Families of rows that turns and mirrors carry onto each other, the same ones carrying the whole set onto itself: the rest of each named row's family, in list order
4 families of 8 rows
z159: [  6 -21  11  14  21  11   1  21 -26   8   9 -15  25   3  -7 -22]
z995: [ -2   6  14 -12 -15   6   4  11 -24   8 -18  -1  16 -13  32   8]
z466: [ -6 -32  11  18  37   5 -17 -11   9  16 -22   2 -22  12 -23 -15]
z241: [ -3   3  -3  -3   0  16  -6  -3 -10  20 -38  14  26 -12  33   7]
z985: [-10  -8 -31  14   4 -21  12   6   2  -2  -4 -16   7 -12  23  -7]
z835: [-16  12  -7  12  26   6 -37 -24  13  -2  -9   2  -1   9  -7  28]
z613: [-10   4  14  14  26  24 -21  -9  11 -23  15 -15   5  10   0  30]
z305: [ -5  23   6 -20 -10  14 -25   1  19   3  -9   8  -4   5 -23 -11]
z578: [-30  -4   5   0  43   8 -16 -14   8   3  12  -1 -24  -2 -13 -27]
z264: [-11   3   0   5   4  -4  16  -3   0 -10  -4 -35  15 -23  28 -12]
z228: [-14 -11  14 -21 -12   3  16 -14   4  -9 -17   4  34 -15 -24 -12]
z991: [ 13 -24   8  13   7  18   9  12 -24   3   6 -22  29 -12  13  -7]
z346: [ -8  18 -14 -10   2 -10 -20  -6   6  21  12  29 -13  15  -9   9]
z166: [ -7  18 -16  15   1 -11  15 -16 -21  -5 -10 -11  19   4  23  20]
z200: [ -7 -30  10  -4   5  11  26  -5  14   5 -42   6  25 -14  10   2]
z212: [-23   6 -16  -5   5   5  -9  -7  32  13 -11   3 -12  20 -29 -14]
z609: [ -2 -21  16 -13 -17   6  25  -2  -4  -7 -22  -6  21 -23  -1 -11]
z51: [ -6 -20   5  10   8  17  -9 -23  -4   8   2  20 -25  38   3  19]
z322: [  5 -24   0  13  11  -6  32  14 -16  15 -17 -11  20   7 -14 -18]
z850: [-20  -3  -1  -4  -1 -16   9 -16  13  12 -29 -12  43 -12  -3  -6]
z944: [ -8  22   6 -24  13  10 -30 -13   9   3   1  21 -13   6 -16  -3]
z150: [ -1  -1  12  20  49  27 -14 -23   4  14   4  17   6   8  -9  19]
z948: [-22 -33  29  -8  -3   6  -7 -13  -8  -4  -1  20 -29  13   2  12]
z256: [ -6   5  31 -14  -2  -3  -2   5 -30  10 -20  10   3   9  33   2]
z527: [-17 -14   7  18  30  13 -17  -7  -2   9  -3 -11 -21  -4  -8 -40]
z681: [ 11 -22  23   8   5  -5   4 -10 -25  21 -24   3  25  11  29   7]
z431: [ 29 -24 -18  20   5   4  13   8 -11  -1   4  -8  18   4  12   2]
z96: [-15  15   1   9  16 -12  11 -24  -3 -25   5 -27  10  -8  25  -4]
z725: [ -2   1  16   3  42  24 -20 -13   6 -10  22   1  -8  19  -6  15]
z128: [  0 -26   9  -6  11 -12  10 -15  15   9  10  30 -25  18 -20   6]
z455: [-31   1   5  15  52   1  -6 -16  21  20 -12   5 -13  -7  -7  -8]
z433: [-20 -25  27 -20  20   7  -7 -11   4  -3   3  26 -26  11 -18   6]

The rest of the family of z609: z995, z578, z264, z991, z944, z725, z433
The rest of the family of z466: z835, z166, z212, z51, z322, z850, z681
The rest of the family of z200: z241, z985, z346, z150, z431, z128, z455

Families of rows that turns and mirrors carry onto each other, the same ones carrying the whole set onto itself: the rest of each named row's family, in list order
5 families of 5 rows
z174: [ 29  10  10  11  -9  21 -28   9 -26  -6  19  -2  -6  -6  -9   4 -30 -19
  -3   2  39]
z539: [ 25  10   1  19  -3   8 -24  -6 -27 -24  29   0 -11   0  13   6 -12 -27
 -22  10  21]
z472: [  6  15 -24  12   2  13 -33   1 -34 -30  15  11   5  -3  -8  14 -18 -14
  -2  12  24]
z429: [-11   3  -7  20  41  21   2 -11  11   1   3  27 -41  -3  -5 -19  35 -12
 -20  10   9]
z792: [ -7  15  16 -24  -7   2   9  36 -22 -13  27  15 -18  -2  10  -2 -25   4
 -11  12  30]
z563: [ -3  -3  10 -31 -22   5   1   7 -31  -6  16  23 -12 -16   1 -20  -3  13
  -4  -7  17]
z127: [ 10  -1  19 -17  11 -12 -19   1 -32 -20  11 -12 -12 -12  -1 -23 -28  -1
 -14  14  16]
z843: [-13  -8 -13   9  35  29  13  -1  21   8 -14  34 -36  -3  -3 -25  16  -9
 -12  36  14]
z759: [-20  19   4 -21  13  19  34  19  26  -4  -6  17 -21  12   9 -23   0  -4
  -8   1  27]
z321: [ -3   5  16 -36 -11  -4  -8  13 -15 -26  27   7  -9  -8   9  -6 -10   7
   5   7  31]
z766: [-24  12 -25  -9  -1  17  21  10  31 -23  -5  24   1  18   8 -10   4  -5
 -18  13  28]
z618: [ 16  -8  21  40  24  30 -41  -9   5   9 -10  39 -17   4 -14  -6   5  -8
  -5  16  28]
z941: [ 17  -4   9  26  26  25 -54  11   0   3  -3  48   0   5 -12 -12   9   7
 -17   2  38]
z369: [ 22  14   8  20   7   2 -43   7 -28 -20  24  15   1  -1 -17   4 -17 -24
  -4  21  39]
z234: [-21   4  11 -22  17 -19   3  15  12 -15  -6  13 -17  -2  11 -27 -23  29
 -25  16  26]
z890: [-18 -19  -1  21  11  42   1   5  -2  10 -10  30 -23  -2  -5 -16  44 -10
 -13  23  12]
z324: [ 17  -5  21  12  23  19 -44  -5 -23 -22  -4   9   7   9 -32  -7 -21  -6
   0  28  11]
z73: [-14  21  -9 -14   9   4  20  16  15  -4 -10  39  -5  26   4 -25 -15   3
 -30  19   2]
z6: [ 16  -5  10  34  32  49 -34  10 -12  -6  -4  37 -20   4 -14   2  -8 -14
   7  15  36]
z617: [ -7  -3  -5  17  31  44  -2  22  21  26 -12  21 -28   4  -5 -15  22 -11
 -19  24  25]
z225: [ -7 -20   9  19  32  29 -30   1   5   6 -11  24  -9  -6 -44 -17  15   8
  -4  34  26]
z97: [-24  12  -1 -28   1   0  19  25  12  -1 -17  17  -6  12  15 -27   0  -1
 -12  19  14]
z125: [-10   4  19 -17  -9  -8  -3  29 -22 -21  19  35 -13  -3  22 -18   0  13
 -19   1  45]
z964: [-37   3 -10  10  33   2   6  -4  32   0 -23   9 -15  -4 -19 -21  10   8
 -17  22  27]
z122: [ 27  -8  11  26  20  41 -29   4  -8 -17  -4  58   1  21 -11 -20  -9 -16
  -9  17  25]

The rest of the family of z472: z429, z563, z941, z73
The rest of the family of z234: z127, z324, z225, z964
The rest of the family of z766: z539, z890, z125, z122

Families of rows that turns and mirrors carry onto each other, the same ones carrying the whole set onto itself: the rest of each named row's family, in list order
5 families of 6 rows
z211: [ -1  -5  11 -14 -11  -3  -7  19 -20  -9  23   2  -8  -1  -1 -29  -6 -15
  -7 -30  -2  37 -17  11  33   7 -20   2 -13 -36 -10  -6  -8   4]
z28: [  0  -3  -9   6   7   2 -26   3   0  24   9  37   0  -1  16  -7 -23   2
 -17 -14 -13   8  22  -4  16   0  20   8   4  24 -31  -1 -34  15]
z412: [ 16  16  13   6 -15   7 -19  -8 -14   4  -3   7  10 -29   8 -23 -46   5
  -2  40 -20   6 -16  32 -22  16 -18  -7   6 -13   5  18 -10   5]
z953: [  5  20 -23 -24   0 -15   4 -20  21 -19   9  17  -3  -2 -10  -8  42  21
  -1  -5   5   1 -18  -4   3  -9 -23 -29  25   6   3   2  -3 -19]
z375: [  4   1  -5   3  10   4 -23   5   2  25   4  38   0   1  20  -7 -21   6
 -17 -11 -10   4  25  -9  17   0  26   6   9  21 -29  -1 -36  13]
z242: [ -5 -12  -9 -17   2 -21  33 -14  28  -4  -6  21   7 -17  -1 -28 -11   5
  -6  35  21  21   7   2 -28   3  29   7  16 -12  32 -15  11  11]
z702: [ 12   8  24 -17   2   6  -3  28 -13  -2   3   4  -6   4   8 -32   2   0
  -7 -21  11  22  -8 -12  33  16  -3  -3   0 -51  -7 -14 -16  -8]
z852: [  3  18 -25 -23  -3 -17   3 -21  19 -21  12  17  -3  -4 -12  -8  39  19
  -2  -6   2   4 -20   0   3 -11 -27 -28  22   9   4   4   0 -16]
z197: [ -5   0  35 -31  -8  -3  14  27  -6 -19  14   0 -17  14   8 -23   2   7
   1 -17  -7  26   0   4  41  10  -7   1  -8 -31   4  -7  -5   8]
z951: [  7  21 -24 -23   2 -14   2 -21  21 -18  10  18  -2  -5 -11  -9  40  20
  -2  -7   6   1 -19  -4   4  -9 -25 -29  25   3   3   2  -4 -19]
z296: [-11 -17 -10 -19  -4 -24  33 -17  27  -8   0  19   6 -16  -2 -27 -16   3
  -4  35  15  26   7   9 -26  -1  25   9  12  -5  32 -13  16  17]
z906: [  9  11  19  -1 -19   4 -11  -8 -12  -4   3   5   6 -25   9 -19 -45   9
   3  42 -29   9 -12  39 -17  11 -18  -5   3  -2   8  22  -4  11]
z240: [  5  20 -27 -21   1 -15   0 -21  19 -18  11  17  -1  -6 -11  -8  39  17
  -4  -7   5   3 -21  -3   1 -10 -26 -28  24   4   1   2  -4 -18]
z310: [ -3  -5  -7   2   4   0 -21   2   0  19  12  36  -3   1  17  -1 -24   4
 -16 -13 -16  10  23   2  18  -3  19  10   1  30 -29   1 -31  19]
z634: [  0 -12 -24  -5   1 -19  16 -18  21   3  -3  21  15 -28  -5 -32 -18  -8
 -12  28  27  25  -4   3 -35   3  22   8  15 -18  24 -17   9   5]
z603: [ 22  20  19   5  -9  11 -18  -5 -11   6 -11   8  12 -27  14 -25 -43  10
   0  43 -15   0 -13  21 -24  20 -10  -9  12 -20   6  16 -15  -1]
z831: [-12 -20 -19 -13  -6 -25  27 -19  23  -7   6  19   9 -22  -6 -27 -18  -6
  -6  29  14  30   0  15 -30  -2  18  10   8  -4  28 -12  14  16]
z100: [  7   1  11 -10  -4   3 -10  24 -20  -2  12   3  -4  -3   3 -33  -3 -12
 -10 -29   9  31 -17  -2  28  13 -14  -1  -6 -48 -11 -11 -15  -4]
z839: [  1   1   1  -1  11   4 -17   9   6  20   3  37  -3   5  22  -5 -18  12
 -14  -9 -11   1  30 -10  19   1  29   6   8  24 -25  -3 -35  14]
z710: [ -8  -6  22 -25 -13  -5   5  23 -14 -17  24   0 -15   8   3 -23  -4  -4
  -2 -24 -10  33  -8  14  38   6 -16   3 -15 -26  -1  -4  -4  10]
z75: [ -3  -2   4  -4   9   2 -14   6   6  17   6  36  -6   7  20  -2 -18  13
 -12  -8 -18   3  31  -5  20  -2  26   9   5  30 -25   0 -32  19]
z55: [  5  18 -28 -22  -2 -16  -1 -22  18 -19  13  17  -2  -5 -12  -7  40  17
  -3  -9   3   4 -21  -1   3 -11 -27 -28  23   7   3   2  -3 -17]
z303: [  3  19 -22 -25  -1 -16   5 -20  22 -20  11  16  -4  -3 -10  -6  41  22
  -1  -6   3   3 -18  -2   4 -11 -25 -29  23  10   4   3  -2 -16]
z367: [ 21  23  29  -3  -8  12  -8  -1  -5   1 -16   7   7 -20  17 -24 -38  20
   4  50 -17  -6  -6  16 -19  20  -4 -10  14 -18  12  15 -13   1]
z151: [ -5  -5  -1  -3   6   0 -15   4   4  15  12  35  -5   5  18  -1 -21  10
 -13 -11 -20   9  28   0  21  -3  22  10   2  33 -26   1 -28  21]
z878: [ -6 -18 -25  -7  -5 -22  19 -21  20   0   5  20  13 -27  -7 -30 -20 -10
 -11  25  20  31  -4  11 -34  -1  17   9  10 -12  23 -15  12  11]
z893: [ 13  20  35 -10 -11   8   0  -2  -2  -6 -11   6   1 -16  16 -19 -38  24
   6  52 -26  -4  -1  22 -14  17  -5  -9  10  -8  16  18  -8   7]
z393: [  0 -11 -16 -11   4 -19  25 -14  24   2  -9  22  12 -22  -1 -32 -15  -1
  -8  33  28  20   3  -3 -33   5  28   5  20 -20  26 -17   8   6]
z645: [  5   8  34 -27   0   3  10  30  -7 -12   4   3 -14  13  12 -29   4   8
  -1 -15   3  19   1 -10  38  15  -1  -2  -2 -42   2 -10 -12  -1]
z143: [  9  14  30  -9 -16   4   0  -5  -6  -9  -2   5   1 -17  12 -16 -42  18
   7  49 -31   4  -4  34 -15  13 -12  -6   3  -1  14  21  -4  13]

The rest of the family of z211: z702, z197, z100, z710, z645
The rest of the family of z878: z242, z296, z634, z831, z393
The rest of the family of z240: z953, z852, z951, z55, z303

Families of rows that turns and mirrors carry onto each other, the same ones carrying the whole set onto itself: the rest of each named row's family, in list order
4 families of 8 rows
z390: [-36 -12   9  -6  -1  -4 -15   0 -14 -30  -1   9  -2  14  -6  12  14 -26
   1  29   6  -8  11 -11  22  19  34 -42   7 -20 -16  17  20  -3 -25 -25
  30   8]
z685: [-14  13 -24 -22  -4   1 -19 -23   2 -10 -19   1  33   2 -41   0  -2 -40
  17  16 -13 -10  14  -8 -12 -30  25  -7  15  26  -2 -12 -21  28  -7 -16
  -9 -14]
z769: [-41  -6   0 -14 -10   5 -20  -6  -5 -30 -12   6   5  10  -7  26  15 -28
 -15  22   0 -12  13 -25  26  18  24 -37   2 -23 -12  22  18  -6 -22 -18
  30  -1]
z592: [ -8 -18  28 -22  17 -14 -16  15 -17 -28 -13  16   4   2  -5  16  29  19
   9  38 -22 -36  -3   9 -25   3   8 -22 -11   8 -27 -11  15 -23 -20 -32
  16 -29]
z217: [ -1 -22  -3   1  -2 -15  13  20  26 -11  -3   5  21  19 -42  51   8  17
  17  11  25 -12  14  -1 -17  -5 -31 -10  -9  -4  -1  17  16  -5 -11  -9
   1 -39]
z911: [ -5 -24  21 -22  -5 -19  -6  13  -9 -19 -16  25   6 -13  -6  20  19  16
   9  43 -15 -35   6  14 -22  -4   3 -20 -17  14 -16  -8  30 -23 -27 -29
  10 -23]
z763: [-34 -15   8 -28 -11  -8 -23 -10  -6 -20 -13  12  -2   3  -3  21  13  -7
  -4  24   7  -8  10 -16  24  12  39 -47   5 -24 -12  17  10 -12 -29 -22
  30   4]
z90: [-19  14 -32 -22  -7  -9 -25 -24  12  -6 -25   0  36   2 -41  21  -4 -35
  14  20 -10 -15  17  -5 -20 -36  21  -7   7  16   2 -14 -21  20   3  -7
  -5  -5]
z729: [ 28  -4  -2  -5  -5   4 -18  25  14 -46 -17   9  25  -3  -3 -18  -8   2
  -1 -21  30 -14   4   9 -17  -6   8 -29  -9  29 -23   1  -7  12   6  -6
  33  14]
z406: [-19  18 -31 -30   2  10 -20 -18  14  -8 -13   3  23  11 -44  15   5 -42
  24  23 -12 -28  11  -6 -17 -20  24  -3  15  22   1  -9 -21  14  -3 -22
  -5  -5]
z392: [  0 -20   1   1 -13  -4  11  40  17 -26   8   5  28  25 -38  58   7  19
  11   4  15 -16  13  -1 -10  -5 -12  -7  -3   3   2  14  15 -11  -9 -10
   3 -28]
z445: [  3  11 -21 -38  39 -21 -33  18 -11  10 -27   4  16  -5 -37  15   9   0
  -9  13   5 -17 -11  36  -2  -9  15 -12  14  10  -5   3 -17  -7  12   2
  36  12]
z273: [ -9 -16  27 -23   4 -16  -9  20  -9 -28  -8  23   2   1 -19  14  16  24
   9  47  -9 -46   2   1 -27   0  13  -9  -8  21 -27 -14  19 -19 -28 -25
   3 -24]
z765: [ 27  -7   0 -14   0   0 -27  15  14 -42 -11  15  22 -11  -1  -2 -19   4
   1 -22  28 -15   5  19  -7  -5 -10 -27  -9  35  -2   0  -5   8   6  -3
  43  13]
z377: [ -4  -7   6   1  -5  -4   3  41  24 -21  -1   1  24  15 -39  51  11  24
   9  -3  27 -19  16  -1  -2  -1 -14 -13  -2 -11   2  18  10  -7   1   3
   2 -38]
z600: [-20 -31 -17  -8   3  16   4  -7 -25 -11  -7  14   4  19 -22 -18 -37   6
  20 -24  33 -21  -5   2 -20 -28  -4 -18 -13  -1   7 -14  -9  18  -8  -9
   7  -9]
z724: [ 34   6  -3  -5  -4  -8 -19  19  16 -41 -23  14  24 -12  -2  -8 -12   0
   3  -4  30 -18  -4  11 -19  -9  11 -19  -8  37  -2  -6  -5  -1   9 -20
  41  11]
z274: [-17  17  -5 -20   3 -36 -22 -21   3 -31  -8 -15  19  21 -26  18   7  29
   2  10  17  14  19 -36  20 -11 -11 -35   7 -12  -1   6  -2  13  -4 -25
  10 -35]
z925: [  3  -5  -3   0 -12 -10  25  27  22 -12  -1   6  18  21 -45  53   5  17
   5   4  16 -20  10 -14 -20 -16 -16  -8  -4 -10  -2  20  10  -7  -1  -8
   1 -26]
z10: [-20  20 -15 -18  14 -35 -15 -14   5 -37  -7 -10   8  19 -26   8  14  21
   0   0   4   9  22 -45  19 -17 -22 -34  -4 -15 -15  -1  -6   7  -9 -34
  20 -23]
z133: [-41 -25 -10 -24 -14  -5 -16 -12 -12 -27  -2   9   1  10 -12  25  18 -27
  -7  22  -2 -17   9 -14  15  24  23 -39  -5 -19  -4  18  20  -3 -34 -26
  29   7]
z318: [-19 -21 -12 -10  -9  12  -5 -22 -35 -15   0  10  -3  32 -23 -13 -34   0
  15 -28  11 -26  -3   6 -17 -23   0 -11 -14   9  -1 -18  -6  23 -11 -16
  -1  -7]
z453: [ -4   5 -12 -28  47 -16 -31   9  -9  13 -28  22   3   3 -48  14   1 -11
  -9   7  17 -18 -15  22   7  -8  23   4  15   5  -6   2 -16  -7   5 -12
  32  13]
z734: [ -5   8 -13 -35  54 -26 -31  11  -8   7 -27  25   6  -2 -31   6   0  -9
  -2   4  12  -7   0  24  10  -6   9 -16  13   5  -1   9 -16 -12  16 -12
  30  15]
z353: [-20  12 -12 -32  -1 -33 -13  -8  -2 -28  -5 -12   5  26 -31  12  10  35
   4   0   4   8  10 -48   6 -15 -25 -36  10  -4 -10   0   1  10  -5 -31
  15 -33]
z482: [ -9 -15  18 -26  15 -18 -10  16 -10 -29 -17  13   0   0 -18  19  25  17
  12  54 -19 -44   4  13 -23   7   2 -21  -9  18  -9  -9  23 -12 -14 -25
  13 -37]
z356: [-19   7 -40 -32  -4  13 -32 -21  -1  -3 -22  -4  37   6 -41   9   8 -33
  13  22  -2 -26   5   2  -9 -18  29  -8   9  16   4 -15 -18  15 -12 -11
 -15 -15]
z105: [ -8 -23 -12 -20  -7  21  -9 -23 -24 -13  -4  11   3  21 -17 -20 -25  -3
  23 -26  25 -24  -7   2 -17 -14  -5 -25  -5   4  15 -20   1  24  -4 -15
  -5 -19]
z783: [ 26  -4   1  -7  -6   2 -20  15  14 -46 -21  17  24 -16  -2 -19 -16  -6
   5  -7  36 -11  -1  18  -5   5   9 -23  -7  39  -9  -3   4   2   1 -19
  24  10]
z727: [-16  13  -6 -28 -11 -36 -23 -11  -6 -33   2 -12  15  11 -21   6  17  35
   1 -14   2  11  12 -41  10  -9 -14 -37   1 -16  -8  -4  -2  10  -7 -32
  17 -26]
z435: [ -1  18 -19 -32  53 -10 -28  24 -11  -1 -26  13  15   1 -38   3   3   3
 -11  14  14 -24  -9  19   9 -11  12  -1  11   1  -5   5  -6 -12  19  -9
  30  13]
z340: [-16 -29 -14 -14 -10   9  -1 -18 -21  -6 -15   5   0  19 -31 -12 -33   8
  22 -15  29 -25 -18   9 -25 -22   5 -12 -11   0  -1 -23   1  19  -8  -8
  -6 -11]

The rest of the family of z133: z90, z377, z734, z482, z783, z727, z340
The rest of the family of z318: z390, z729, z406, z273, z925, z10, z435
The rest of the family of z356: z217, z911, z763, z445, z765, z274, z105

